In the data rows, the value 50 means zero.
Here is a table of points, one per row:
[58, 56, 40, 47, 68, 56, 50, 55, 38, 55, 36, 29, 64, 47, 57, 58, 48, 50, 53,
 59, 36, 35, 55, 57, 45, 38, 45, 50, 39, 40, 64, 59, 51, 32, 52, 47, 39, 66]
[55, 51, 61, 68, 55, 53, 48, 40, 49, 53, 58, 45, 61, 54, 61, 42, 44, 69, 54,
 50, 54, 42, 42, 44, 54, 47, 68, 50, 61, 51, 27, 60, 62, 69, 73, 49, 46, 53]
[52, 48, 51, 44, 42, 67, 43, 57, 33, 53, 52, 53, 53, 53, 51, 39, 43, 43, 49,
 38, 61, 73, 68, 50, 48, 38, 71, 65, 53, 20, 53, 38, 51, 46, 44, 41, 54, 45]
[68, 57, 39, 41, 46, 34, 57, 45, 49, 45, 53, 45, 40, 51, 41, 50, 48, 43, 74,
 34, 70, 46, 60, 57, 50, 28, 61, 37, 54, 52, 56, 48, 35, 72, 49, 33, 58, 44]
[52, 46, 53, 60, 78, 40, 34, 65, 62, 62, 59, 57, 28, 50, 59, 61, 40, 42, 57,
 56, 43, 69, 41, 50, 65, 53, 51, 47, 67, 47, 54, 47, 41, 52, 45, 46, 33, 54]
[50, 58, 30, 44, 65, 69, 56, 47, 49, 58, 53, 48, 39, 63, 47, 38, 49, 68, 50,
 55, 62, 45, 55, 51, 48, 62, 42, 52, 71, 49, 64, 50, 63, 48, 60, 57, 60, 52]
[47, 37, 58, 53, 55, 59, 45, 69, 49, 61, 23, 48, 39, 47, 36, 55, 40, 68, 37,
 53, 64, 51, 46, 49, 49, 46, 64, 66, 46, 68, 65, 52, 39, 58, 48, 50, 48, 53]
[58, 46, 45, 56, 69, 63, 67, 44, 35, 35, 51, 62, 63, 45, 53, 49, 36, 59, 32,
 34, 54, 55, 48, 39, 78, 60, 52, 39, 46, 42, 46, 59, 27, 49, 52, 48, 56, 52]
[46, 58, 56, 55, 52, 66, 52, 64, 54, 25, 50, 37, 41, 46, 45, 41, 47, 49, 52,
 50, 60, 56, 27, 64, 43, 42, 31, 52, 62, 49, 35, 49, 42, 48, 63, 39, 49, 60]
[63, 47, 44, 51, 44, 39, 44, 57, 46, 46, 34, 67, 68, 39, 52, 42, 60, 52, 47,
 40, 49, 62, 37, 70, 54, 47, 33, 56, 34, 65, 50, 56, 53, 44, 65, 44, 52, 45]
[60, 35, 84, 49, 46, 41, 47, 64, 49, 33, 38, 45, 54, 34, 55, 59, 63, 62, 64,
 53, 43, 53, 66, 55, 50, 65, 49, 39, 55, 43, 43, 62, 59, 51, 53, 41, 53, 36]
[62, 55, 67, 55, 35, 44, 55, 45, 47, 56, 40, 64, 50, 32, 68, 31, 52, 42, 63,
 58, 60, 29, 35, 30, 35, 52, 73, 52, 56, 49, 52, 49, 38, 21, 48, 60, 39, 65]
[48, 41, 52, 40, 41, 52, 40, 31, 36, 39, 56, 45, 66, 52, 81, 63, 32, 53, 54,
 41, 46, 64, 48, 44, 44, 47, 35, 59, 64, 61, 63, 43, 51, 50, 46, 62, 43, 32]
[38, 48, 47, 61, 39, 39, 67, 51, 52, 29, 51, 44, 59, 57, 36, 50, 26, 64, 45,
 63, 48, 54, 66, 46, 37, 55, 47, 52, 45, 56, 49, 31, 47, 43, 48, 33, 47, 65]
[49, 45, 42, 48, 66, 33, 57, 48, 48, 53, 46, 47, 66, 53, 39, 26, 65, 56, 34,
 53, 43, 52, 45, 42, 49, 54, 54, 43, 63, 56, 45, 39, 62, 49, 29, 52, 44, 28]
[45, 55, 39, 66, 49, 60, 54, 67, 61, 52, 57, 44, 61, 38, 47, 47, 53, 29, 65,
 41, 56, 48, 63, 55, 62, 60, 48, 54, 67, 64, 47, 59, 54, 30, 52, 57, 69, 41]
[38, 40, 59, 38, 55, 59, 68, 67, 49, 60, 70, 55, 43, 54, 62, 55, 64, 47, 42,
 36, 55, 44, 48, 50, 44, 32, 54, 37, 30, 66, 36, 39, 64, 46, 55, 40, 50, 49]
[34, 49, 46, 35, 49, 42, 49, 59, 61, 40, 59, 52, 54, 30, 45, 47, 27, 50, 41,
 57, 36, 43, 39, 58, 48, 47, 67, 35, 52, 55, 66, 54, 60, 64, 64, 66, 45, 48]
[47, 54, 56, 52, 48, 40, 51, 40, 43, 55, 53, 51, 54, 54, 31, 63, 58, 56, 56,
 57, 79, 55, 58, 54, 63, 45, 46, 35, 39, 39, 49, 44, 65, 47, 52, 76, 22, 54]
[48, 51, 65, 53, 59, 56, 51, 43, 64, 44, 56, 59, 42, 42, 38, 45, 41, 64, 64,
 37, 39, 61, 62, 39, 49, 37, 45, 55, 33, 62, 43, 50, 51, 46, 38, 76, 62, 60]
[52, 63, 49, 25, 50, 47, 61, 48, 68, 61, 50, 33, 50, 41, 45, 53, 63, 46, 58,
 36, 41, 68, 44, 26, 46, 67, 52, 65, 54, 46, 50, 53, 52, 55, 46, 39, 38, 76]
[37, 49, 41, 54, 46, 71, 59, 51, 62, 39, 39, 53, 55, 67, 54, 64, 66, 56, 70,
 56, 40, 52, 27, 55, 48, 53, 70, 45, 37, 36, 58, 42, 32, 59, 39, 61, 61, 38]
[47, 60, 68, 64, 36, 61, 42, 47, 63, 62, 53, 45, 58, 49, 38, 70, 44, 42, 29,
 47, 42, 47, 43, 39, 48, 34, 42, 31, 58, 44, 50, 54, 57, 43, 40, 38, 54, 43]
[43, 65, 44, 50, 57, 36, 43, 49, 20, 56, 49, 61, 46, 46, 45, 62, 64, 56, 48,
 59, 43, 60, 55, 46, 27, 47, 41, 31, 62, 56, 40, 65, 34, 50, 45, 63, 67, 64]
[44, 25, 23, 58, 47, 54, 47, 37, 49, 40, 57, 64, 44, 26, 52, 56, 65, 51, 52,
 52, 37, 40, 55, 55, 52, 36, 52, 62, 45, 39, 45, 52, 64, 59, 45, 36, 38, 64]
[66, 35, 41, 59, 39, 46, 45, 45, 51, 55, 77, 46, 49, 59, 27, 50, 53, 51, 61,
 63, 40, 57, 46, 44, 49, 45, 55, 50, 57, 51, 64, 47, 37, 27, 61, 51, 52, 44]
[54, 73, 41, 61, 56, 41, 44, 55, 63, 48, 55, 63, 51, 62, 61, 65, 62, 52, 36,
 41, 44, 65, 57, 61, 39, 55, 61, 59, 43, 57, 52, 42, 46, 47, 61, 55, 34, 47]
[62, 58, 55, 63, 57, 66, 56, 47, 46, 39, 40, 54, 39, 46, 49, 38, 47, 34, 42,
 49, 42, 55, 49, 42, 30, 57, 38, 39, 47, 47, 70, 44, 76, 61, 54, 61, 47, 51]
[65, 45, 59, 37, 42, 47, 48, 42, 59, 55, 62, 52, 46, 51, 47, 41, 59, 62, 33,
 51, 59, 59, 36, 63, 45, 51, 42, 69, 42, 40, 54, 76, 54, 55, 52, 56, 65, 53]
[45, 58, 55, 54, 40, 37, 20, 42, 41, 57, 48, 48, 52, 56, 53, 48, 53, 53, 46,
 35, 44, 33, 49, 56, 69, 61, 54, 50, 46, 50, 54, 20, 54, 51, 50, 51, 70, 70]
[31, 71, 56, 47, 52, 58, 31, 43, 40, 32, 66, 51, 33, 48, 42, 39, 58, 56, 54,
 41, 50, 32, 51, 51, 55, 59, 50, 54, 43, 49, 61, 57, 41, 44, 42, 37, 33, 39]
[56, 59, 49, 54, 32, 62, 52, 36, 40, 58, 58, 53, 53, 66, 50, 53, 48, 47, 47,
 63, 54, 52, 49, 61, 55, 69, 60, 37, 46, 76, 59, 62, 55, 60, 37, 25, 42, 54]
[43, 57, 52, 49, 56, 52, 60, 41, 52, 85, 47, 58, 57, 27, 49, 54, 35, 56, 66,
 54, 52, 52, 44, 71, 39, 62, 35, 56, 41, 41, 44, 35, 48, 50, 44, 42, 51, 34]
[36, 52, 49, 35, 58, 51, 44, 45, 65, 55, 36, 64, 64, 66, 55, 51, 51, 53, 71,
 57, 56, 49, 49, 34, 58, 39, 45, 42, 52, 47, 63, 58, 62, 46, 64, 31, 66, 57]
[50, 33, 57, 44, 58, 34, 60, 46, 42, 50, 61, 47, 30, 50, 58, 53, 52, 41, 47,
 61, 49, 39, 55, 48, 51, 65, 39, 43, 37, 42, 69, 40, 44, 45, 63, 45, 61, 47]
[60, 25, 47, 62, 49, 51, 51, 43, 49, 50, 39, 39, 58, 63, 50, 48, 56, 37, 54,
 44, 46, 39, 43, 49, 56, 59, 34, 47, 53, 50, 44, 45, 39, 64, 36, 56, 36, 63]
[38, 54, 38, 57, 38, 50, 39, 59, 55, 56, 43, 71, 48, 57, 50, 47, 43, 36, 50,
 52, 59, 41, 65, 21, 47, 53, 39, 57, 41, 36, 39, 60, 40, 66, 60, 44, 50, 34]
[65, 66, 45, 53, 60, 48, 50, 54, 67, 46, 46, 43, 45, 51, 67, 38, 47, 61, 50,
 72, 46, 45, 55, 44, 60, 29, 46, 57, 39, 56, 37, 47, 55, 47, 32, 50, 55, 37]
[59, 42, 43, 35, 40, 54, 47, 75, 52, 59, 49, 64, 41, 71, 43, 51, 34, 59, 55,
 39, 36, 37, 55, 68, 46, 55, 44, 39, 55, 41, 35, 54, 56, 41, 45, 57, 39, 51]
[55, 56, 51, 48, 39, 47, 57, 70, 24, 57, 64, 43, 60, 48, 38, 55, 58, 46, 52,
 55, 37, 49, 37, 31, 65, 45, 44, 71, 42, 58, 47, 49, 54, 62, 57, 56, 51, 40]
[63, 45, 49, 32, 54, 61, 38, 52, 61, 40, 63, 56, 64, 41, 52, 63, 64, 48, 32,
 63, 66, 35, 62, 46, 46, 54, 46, 55, 58, 52, 45, 36, 39, 65, 44, 57, 56, 49]
[46, 37, 50, 59, 73, 38, 36, 37, 46, 40, 55, 41, 55, 65, 46, 55, 43, 26, 46,
 45, 63, 53, 38, 51, 30, 63, 61, 58, 36, 50, 34, 66, 60, 44, 40, 46, 66, 49]
[45, 43, 35, 48, 21, 46, 42, 55, 51, 51, 49, 36, 40, 47, 73, 42, 45, 48, 53,
 61, 62, 69, 56, 51, 67, 51, 53, 39, 42, 49, 45, 57, 54, 53, 42, 55, 53, 60]
[29, 53, 56, 68, 44, 27, 67, 62, 53, 53, 47, 38, 50, 55, 62, 50, 54, 53, 39,
 37, 62, 38, 58, 57, 49, 43, 46, 57, 65, 36, 69, 55, 48, 57, 42, 52, 56, 44]
[34, 39, 58, 44, 53, 60, 45, 42, 56, 66, 40, 29, 50, 54, 50, 27, 59, 41, 40,
 48, 33, 58, 67, 63, 47, 45, 53, 38, 46, 59, 45, 50, 28, 50, 67, 61, 44, 49]
[43, 59, 66, 43, 54, 50, 66, 39, 41, 42, 37, 68, 41, 60, 42, 51, 47, 23, 50,
 67, 39, 46, 52, 70, 65, 39, 54, 69, 66, 51, 45, 46, 53, 56, 45, 57, 55, 53]
[59, 52, 38, 32, 38, 40, 65, 31, 58, 46, 25, 36, 24, 38, 45, 65, 46, 48, 40,
 37, 51, 42, 43, 39, 48, 59, 59, 52, 58, 54, 29, 47, 52, 28, 60, 52, 45, 38]
These points spread out most along one direction. Take the direction at right angles to it along which they spread out most. Go by this last direction. For each point below, how far along it does it lie, from 0 to 99? The average is 50, and the first point in the table lies past the average. One standard deviation of the points above along it is 16.
[50, 58, 30, 44, 65, 69, 56, 47, 49, 58, 53, 48, 39, 63, 47, 38, 49, 68, 50,
 55, 62, 45, 55, 51, 48, 62, 42, 52, 71, 49, 64, 50, 63, 48, 60, 57, 60, 52] 55
[52, 46, 53, 60, 78, 40, 34, 65, 62, 62, 59, 57, 28, 50, 59, 61, 40, 42, 57,
 56, 43, 69, 41, 50, 65, 53, 51, 47, 67, 47, 54, 47, 41, 52, 45, 46, 33, 54] 56
[38, 54, 38, 57, 38, 50, 39, 59, 55, 56, 43, 71, 48, 57, 50, 47, 43, 36, 50,
 52, 59, 41, 65, 21, 47, 53, 39, 57, 41, 36, 39, 60, 40, 66, 60, 44, 50, 34] 24
[43, 65, 44, 50, 57, 36, 43, 49, 20, 56, 49, 61, 46, 46, 45, 62, 64, 56, 48,
 59, 43, 60, 55, 46, 27, 47, 41, 31, 62, 56, 40, 65, 34, 50, 45, 63, 67, 64] 64
[62, 55, 67, 55, 35, 44, 55, 45, 47, 56, 40, 64, 50, 32, 68, 31, 52, 42, 63,
 58, 60, 29, 35, 30, 35, 52, 73, 52, 56, 49, 52, 49, 38, 21, 48, 60, 39, 65] 10
[54, 73, 41, 61, 56, 41, 44, 55, 63, 48, 55, 63, 51, 62, 61, 65, 62, 52, 36,
 41, 44, 65, 57, 61, 39, 55, 61, 59, 43, 57, 52, 42, 46, 47, 61, 55, 34, 47] 65
[60, 25, 47, 62, 49, 51, 51, 43, 49, 50, 39, 39, 58, 63, 50, 48, 56, 37, 54,
 44, 46, 39, 43, 49, 56, 59, 34, 47, 53, 50, 44, 45, 39, 64, 36, 56, 36, 63] 45
[36, 52, 49, 35, 58, 51, 44, 45, 65, 55, 36, 64, 64, 66, 55, 51, 51, 53, 71,
 57, 56, 49, 49, 34, 58, 39, 45, 42, 52, 47, 63, 58, 62, 46, 64, 31, 66, 57] 33
[34, 39, 58, 44, 53, 60, 45, 42, 56, 66, 40, 29, 50, 54, 50, 27, 59, 41, 40,
 48, 33, 58, 67, 63, 47, 45, 53, 38, 46, 59, 45, 50, 28, 50, 67, 61, 44, 49] 69
[68, 57, 39, 41, 46, 34, 57, 45, 49, 45, 53, 45, 40, 51, 41, 50, 48, 43, 74,
 34, 70, 46, 60, 57, 50, 28, 61, 37, 54, 52, 56, 48, 35, 72, 49, 33, 58, 44] 12
[55, 51, 61, 68, 55, 53, 48, 40, 49, 53, 58, 45, 61, 54, 61, 42, 44, 69, 54,
 50, 54, 42, 42, 44, 54, 47, 68, 50, 61, 51, 27, 60, 62, 69, 73, 49, 46, 53] 53
[45, 58, 55, 54, 40, 37, 20, 42, 41, 57, 48, 48, 52, 56, 53, 48, 53, 53, 46,
 35, 44, 33, 49, 56, 69, 61, 54, 50, 46, 50, 54, 20, 54, 51, 50, 51, 70, 70] 34
[65, 45, 59, 37, 42, 47, 48, 42, 59, 55, 62, 52, 46, 51, 47, 41, 59, 62, 33,
 51, 59, 59, 36, 63, 45, 51, 42, 69, 42, 40, 54, 76, 54, 55, 52, 56, 65, 53] 66
[66, 35, 41, 59, 39, 46, 45, 45, 51, 55, 77, 46, 49, 59, 27, 50, 53, 51, 61,
 63, 40, 57, 46, 44, 49, 45, 55, 50, 57, 51, 64, 47, 37, 27, 61, 51, 52, 44] 39
